Families of rows that turns and mirrors carry onto each other, the same ones carrying the whole set onto itself: the rest of each named row's family, in list order
5 families of 5 rows
j130: [-15 -22  -7   5  11  -9  15  -8]
j657: [-11   1 -14  -9  16   8 -15 -10]
j669: [-11   5  -7   1  14   5 -19 -16]
j582: [ -9   8  -5   2  12   4 -19 -10]
j867: [ 13   3 -25   5 -11 -12  -9 -11]
j299: [  3 -23  -5 -17 -24   6 -13  -4]
j131: [ -8   5 -10   1  14  10 -16 -18]
j14: [-19 -16   5  16 -21  -9  -8 -14]
j875: [  4 -24  -7 -14 -20  12 -18  -8]
j381: [-12 -28   0  -5  12  -6  10  -7]
j505: [  2 -26  -7 -17 -22   6 -18  -8]
j465: [-15 -20   0  18 -21 -13 -11 -17]
j936: [ 15  -1 -27   0 -11 -12  -3 -14]
j556: [-13 -26  -2  -7  12 -10   8  -2]
j751: [ 17  -6 -28   2  -8 -10  -2 -17]
j431: [-17 -18   5  16 -19 -15 -11 -15]
j666: [-22 -18   4  16 -20  -1 -12 -12]
j870: [ 20  -4 -23   7  -7  -6   3  -9]
j332: [  7 -25  -7 -13 -23   6  -7   1]
j686: [-10 -22   3  -2  13  -5  13  -6]
j51: [-11   6 -13  -4  13   9 -15 -17]
j430: [-20 -21  -7  16 -20 -14 -11 -17]
j628: [  1 -25 -11 -11 -20  16 -16  -8]
j423: [-13 -22  -2   0  12  -5  16  -8]
j944: [ 19  -5 -24   3  -5 -11   0 -13]

Which other rows belong to the same family as j299? j14, j936, j51, j423
Which other rows belong to the same family as j686? j131, j505, j751, j431
Which other rows belong to the same family as j130? j657, j867, j666, j332
Which other rows belong to the same family as j381? j669, j875, j465, j944

Families of rows that turns and mirrors carry onto each other, the same ones carrying the whole set onto itself: the rest of each named row's family, in list order
4 families of 8 rows
j945: [ 18  -3 -36   6  17  16 -12   6  -4  -9  27  -9   6  29  -9  -7  -2   4
 -17 -34  -2  -4  15  11]
j629: [ 28  -8 -35 -12  13   6   3   6  -9 -13  21  -3  17  21 -10  -5 -12  -4
 -23 -17  17 -16  14  15]
j886: [ 39 -18 -38   6 -15   8   3  -2 -14 -12  -7  -7   7 -16 -22 -33 -12  18
  13 -30 -12  13 -27   9]
j811: [ 36 -14 -25   1  -5   7   2 -14 -33 -17 -13 -11   8 -17 -24 -19   5  11
  20 -34  -3  -2 -28  -2]
j683: [ 14   0 -48  -3   4   8 -17  -1   0 -12  14 -14   6  17 -21  -6  -6  -2
 -34 -43  -3  -5  10  -5]
j117: [ 15  -9 -33   0  19  10   0   5  -3 -13  32  -3   6  22  -6 -11 -12  -5
 -24 -37  -3  -3  16   8]
j597: [  7   3 -46 -18   2   1  -4   4  -4 -12   7  -8   6  18 -26 -11  -6 -12
 -22 -30  15 -19  13   5]
j636: [ 23  -2 -35  -8  18  11  -6   9 -11 -12  20  -7  12  28 -15  -7  -2  -2
 -11 -18  14 -17  16  18]
j111: [ 29 -23 -35  11  -4   6   6   2 -22  -6  -4  -9   0 -16 -27 -27  -8  15
  23 -29  -5   4 -31  12]
j660: [ 29 -26 -16  -6  -8  11  14 -26 -23 -12 -12  -1  26 -12  -9 -21   3  13
   7 -33   0  -1 -22 -10]
j642: [ 10   2 -48 -17   8  15  -8   0  -5 -14   5 -14  19  24 -24  -5   0  -8
 -16 -26  17 -16  15  11]
j679: [  6   0 -47  -2   7  20 -14  -3   2 -10  12 -16  12  25 -19  -5  -1  -2
 -23 -42   1  -4  15   3]
j33: [ 26 -28 -23   0  -1  15  15 -26 -23 -15 -14  -9  23 -14 -12 -19   6  16
  11 -40  -2   1 -21  -8]
j623: [  3  -3 -45  -9  12   9 -10  -3  -1 -15  16 -11   6  18 -19 -13  -4  -8
 -29 -46  -3  -7  15  -5]
j95: [ 26 -21 -36   5  -8  -3   9  -2 -11 -11 -12  -3   6 -14 -26 -31  -7  18
  18 -25  -8  13 -31  11]
j263: [ 13   0 -36  -7  14   7   1  11 -13 -14  12  -1  10  22 -16 -13 -10  -2
 -15 -21  22 -19  16  24]
j982: [ 19  -3 -35 -10  10   2   4  11  -8 -11  22   0   6  22 -12  -8 -13  -9
 -17 -21  16 -15  14  19]
j343: [ 38 -17 -36  12 -13   9  10  -3 -19 -11  -9 -11   4 -15 -20 -25  -8  19
  19 -30  -4   9 -27  15]
j447: [ 18 -27 -16  -1   1   6  15 -25 -21 -13  -9   3  22 -12 -13 -16   3  10
  14 -35  -7  10 -27  -6]
j173: [ 13 -35 -24   0  -1  17  19 -25 -20  -7 -10  -6  22 -13 -15 -17   1  11
  13 -40   0   2 -25  -5]
j124: [ 18 -31 -26   5  -7   3  23 -14  -5  -5 -12   2  18  -9 -12 -26  -5  23
  13 -28  -3  13 -24   7]
j337: [ 17 -35 -34  13  -9  14  20  -9  -7   0  -7  -7  12 -11 -14 -26  -9  22
  14 -36  -2  10 -24   9]
j296: [  0   1 -41   2  14  17 -13  -4  -8 -16  14 -10   8  18 -17 -10  -5  -3
 -28 -49  -2  -3  15   3]
j120: [  2   6 -49 -12   7  11 -10   1 -10 -17   0 -11  10  17 -29 -13  -6  -8
 -22 -34  16 -15  14  11]
j461: [ 16   0 -52 -17  -2   6  -5   0  -1 -11   4 -11  15  17 -25  -5 -10  -8
 -27 -26  17 -16  11   7]
j467: [ 40 -13 -20  -2  -7   7  -1 -13 -33 -17  -4  -3  12 -17 -20 -21  -2   6
  15 -31  -9   3 -30  -4]
j184: [ 28 -32 -33  10  -9  18  22 -16  -8  -8 -11 -10  19 -11  -9 -25  -6  25
  11 -36  -2  12 -19   9]
j305: [ 12  -5 -28   8  21  14  -3   5 -11 -12  25   0   7  24  -5 -11  -9   3
 -22 -35   5  -6  17  16]
j301: [ 26 -17 -26  -2   1   0   2 -13 -27 -19  -9  -3  11 -17 -28 -21   0   6
  19 -31 -13  10 -33  -2]
j470: [ 26  -9 -32   2  20   9  -9   4  -8 -13  32  -5   8  21  -7  -6  -8   2
 -29 -34  -3  -7  13   2]
j522: [ 24 -23 -25  -2   3   9   4 -15 -35 -13  -8  -8  10 -18 -28 -18   2   3
  22 -34  -3  -3 -32  -3]
j108: [ 28 -31 -34   1 -15  12  18 -14  -3  -6 -13  -4  22 -11 -10 -33  -7  26
   5 -32  -3   9 -20   2]

Which other rows belong to the same family as j461? j629, j886, j683, j660, j467, j470, j108
Which other rows belong to the same family as j945? j636, j642, j679, j95, j447, j124, j301
Which other rows belong to the same family as j117? j811, j597, j33, j623, j982, j343, j184

Families of rows that turns and mirrors carry onto each other, the same ones carrying the whole set onto itself: the rest of each named row's family, in list order
5 families of 8 rows
j908: [ 17  22  12 -13  28   9  -3  15  16  20   4 -13  -6  -1   2]
j271: [ 17  -7   7  12   5  27 -10  13  15   4  17  20 -42  -7  12]
j19: [ 32  16  20  -6 -10   8 -12  12  19   5  23 -12 -40   5  18]
j557: [ 12  14  14   8  12  -9  15  -4  27  21   9 -10   6   1   0]
j32: [ 12  -5   2  11  -8  23   5   2  30  10  16  18 -50  -1  11]
j894: [ 23  13  26   7 -12   9   2   0   9  16  20 -11 -32  17   2]
j265: [  6  13   6 -10  31   0  15  -5  29  22  20  -6  -2  -2   6]
j823: [ 20   8  25 -10   3  24 -12   7  -3   6  17 -10 -29   0   3]
j654: [ 18   1  -1  20   9   3  -1  26  36  27  -8   6 -16   7  22]
j394: [ 14  11  -9  12  31  10   4  18  34  18  14  20 -24  -8   4]
j785: [  6 -20   6   5  -8  23  -3   2  29   5  -4  10 -23 -13  24]
j419: [ 23  18  -2  11  13  -8   9   7  47  10  30  12 -26  -8   9]
j866: [  7  10  -9   9  16   6  19   3  47  20  11  15 -26  -6   5]
j62: [ 28   7   6  12  -6   6  -6  10  34   3  29  13 -47  -3  19]
j528: [ 10 -17   9  11   5  24 -11   5  16  -1  12  19 -23 -18  14]
j911: [ 16  11  23 -17   4  19   0  -2   6  15  28 -13 -34  13   9]
j202: [ 19   0  23  -2  -9   0  -5 -12  22  -7  25  -8  -9 -17  15]
j714: [ 12   2  -1  28  10  -4  15   4  40  20  13  16 -14  -1   6]
j34: [ 11   1  -6   8  29  10  -4  21  32  16   0  14  -9 -14  13]
j40: [ 19 -12  10   7  -7   4 -13   6  33  -4  10   5 -13 -20  31]
j437: [ 31  24  12 -12   7  -2 -10  21  29  15   8 -20 -16   2  20]
j563: [ 11 -12   9   6   0  24   0  -2  18   8  30  17 -45   1  18]
j526: [ 14  20   4 -16  29   7   4  16  25  29  10 -12 -17  11  14]
j788: [  6  18  10 -10  14   2  20 -11  31  18  12 -12  -6  -6  -4]
j802: [14 25 11 -7 29  5  8  3 19 16 20 -6 -9 -4 -8]
j561: [ 24  24  13   4  10  -1   6  17  24  31   4 -15 -15  17   5]
j150: [ 24   6   1   2  11  -3 -11  23  42  11  -1  -2  -9 -12  30]
j242: [ 10   2  -8   0  15  11   4  20  42  23 -13   4 -16  -4  22]
j613: [ 16  24   9 -18  12  10   6  14  26  27  -3 -20 -19   8   7]
j139: [ 11  -6  -8   3  23  13  -4  22  36  22   3  12 -21  -1  31]
j387: [ 14  -4  30   5 -12   7  -1  -8   9   9   9 -16  -4   2   9]
j429: [ 20  21  13  -3  10 -11   9  -7  34   6  30  -9  -7 -12   4]
j176: [  6  -4  24 -11 -11  17   4 -16  14   3  10 -12 -15 -10   7]
j79: [  7 -23  11   1   0  25 -11   2  16   5  11   8 -25  -7  30]
j918: [ 17  -7  13  27 -12  10   5   0  23  10  21  16 -37   5   8]
j673: [ 17  11  21 -11 -13  23   1  -1  13  13  13 -12 -43   8   5]
j258: [ 16 -18  15  21 -13  14  -9   9  19  10  -1   6 -19  -1  24]
j286: [  7  -3  25 -17   5  16   0 -13   7   8  21 -16 -10  -2  14]
j974: [ 13   3  26  -6   4  19  -4 -10   0   0  23  -5 -18 -10  -2]
j310: [  7  -3  -9  10  25   8  11   4  40  19  22  21 -24  -5  16]

Which other rows belong to the same family as j139? j265, j911, j563, j526, j79, j286, j310
Which other rows belong to the same family as j34? j908, j271, j823, j394, j528, j802, j974
Which other rows belong to the same family as j894? j557, j654, j714, j561, j387, j918, j258

Families of rows that turns and mirrors carry onto each other, the same ones carrying the whole set onto itself: the rest of each named row's family, in list order
5 families of 6 rows
j783: [  5  13   9   7  12  23  -5  -1  -3  -8 -19   2  -7 -10]
j694: [  8  -4  14  10   3  14  -6  -8  -4   0 -24  -8  -5  -8]
j831: [  7 -10  -1  14 -14  12  -4  20  24   0 -14  -3  -7   7]
j405: [ -3  -6  -2  -5  -7  -3  -5  22  12   0 -12  -3  14  27]
j404: [ -7 -19   0  -6 -11  -9  -6  15  12  -7 -20  -2  11  13]
j234: [ 8 20 22  5  5 19  8 -9  9  5 -9 -8  1 -7]
j949: [  0   6  17   3  -2  19  11 -10   6  17  20   6  -8  -7]
j392: [  1  -1 -24   3   5 -23  16  12  -3   8   3   9   7  -3]
j844: [ -4  -5  24  -2   6  17   3 -12   2  10   7  -3  -9 -16]
j696: [ -8   9 -26  -5  -7 -15   7 -17  -7   6  11  10  -8  -7]
j609: [  5  -4  20  -4   4  11   3  -9   0  18   4  -7 -13 -19]
j298: [  8  12  16   8  16  16   4 -12   7   4 -11  -7 -15  -5]
j3: [ 13   2  18  -6   4  18  -4  -1   2   8   8  -6  -8 -18]
j643: [ -5 -10 -10  -4 -13  -5 -13  19  10   0 -13  -2  10  22]
j946: [ -1  -4 -16  -8  -2 -28  15  10  -8  15   4  -2  -9   2]
j929: [  3  11  20   1  15  16   3 -11  14  -1 -11 -13  -9  -1]
j297: [ -9  15 -24 -12 -11 -20  24   6   6  13  -2  -1   2  -3]
j29: [ -1  -6   8  13  -7   2   0  13  15  -9 -12  18  -2  22]
j529: [ -3  14 -22 -16  -6 -19  20   5  -5  18  -1  -2   5  -5]
j846: [  0  -6   4  10  -7   6  13  21  24  -2 -26   7  -5   6]
j530: [-13  -8   0  20  -3  -3   0  16  17 -11 -13  11   4  15]
j172: [ -7  -3  -7  -3  -6 -13   2   1   0 -12  -6   8  18  27]
j598: [-17   3 -27 -12  -4  -7   9  -9   1  11   8  10  -1 -17]
j464: [ -5   4 -23 -23  -9   5  -1 -21   5  15   7   3  -1  -7]
j154: [-11  15 -17 -18 -16   5  13 -19   5   5   2  -5   1 -16]
j16: [ -2  -4  -2  13 -11   2   1  11  18  -7 -19  12  -6  24]
j144: [-17  -2  -5  -2   5 -13   1   6   6  -2 -16  -9  16  26]
j891: [  0   6  12  -4   8   8  18 -12  16   8  21  -9  -9  -9]
j493: [  0  10 -26 -11  -4 -22  19  -7  11  18   2  -4  -1  -1]
j53: [-11  11 -25  -7   3  -6   7 -14  -5   9   7  14   2 -17]

Which other rows belong to the same family as j3? j404, j234, j696, j530, j493
Which other rows belong to the same family as j609? j643, j929, j297, j29, j53
Which other rows belong to the same family as j529? j405, j844, j298, j598, j16
Which other rows belong to the same family as j949? j783, j946, j846, j464, j144

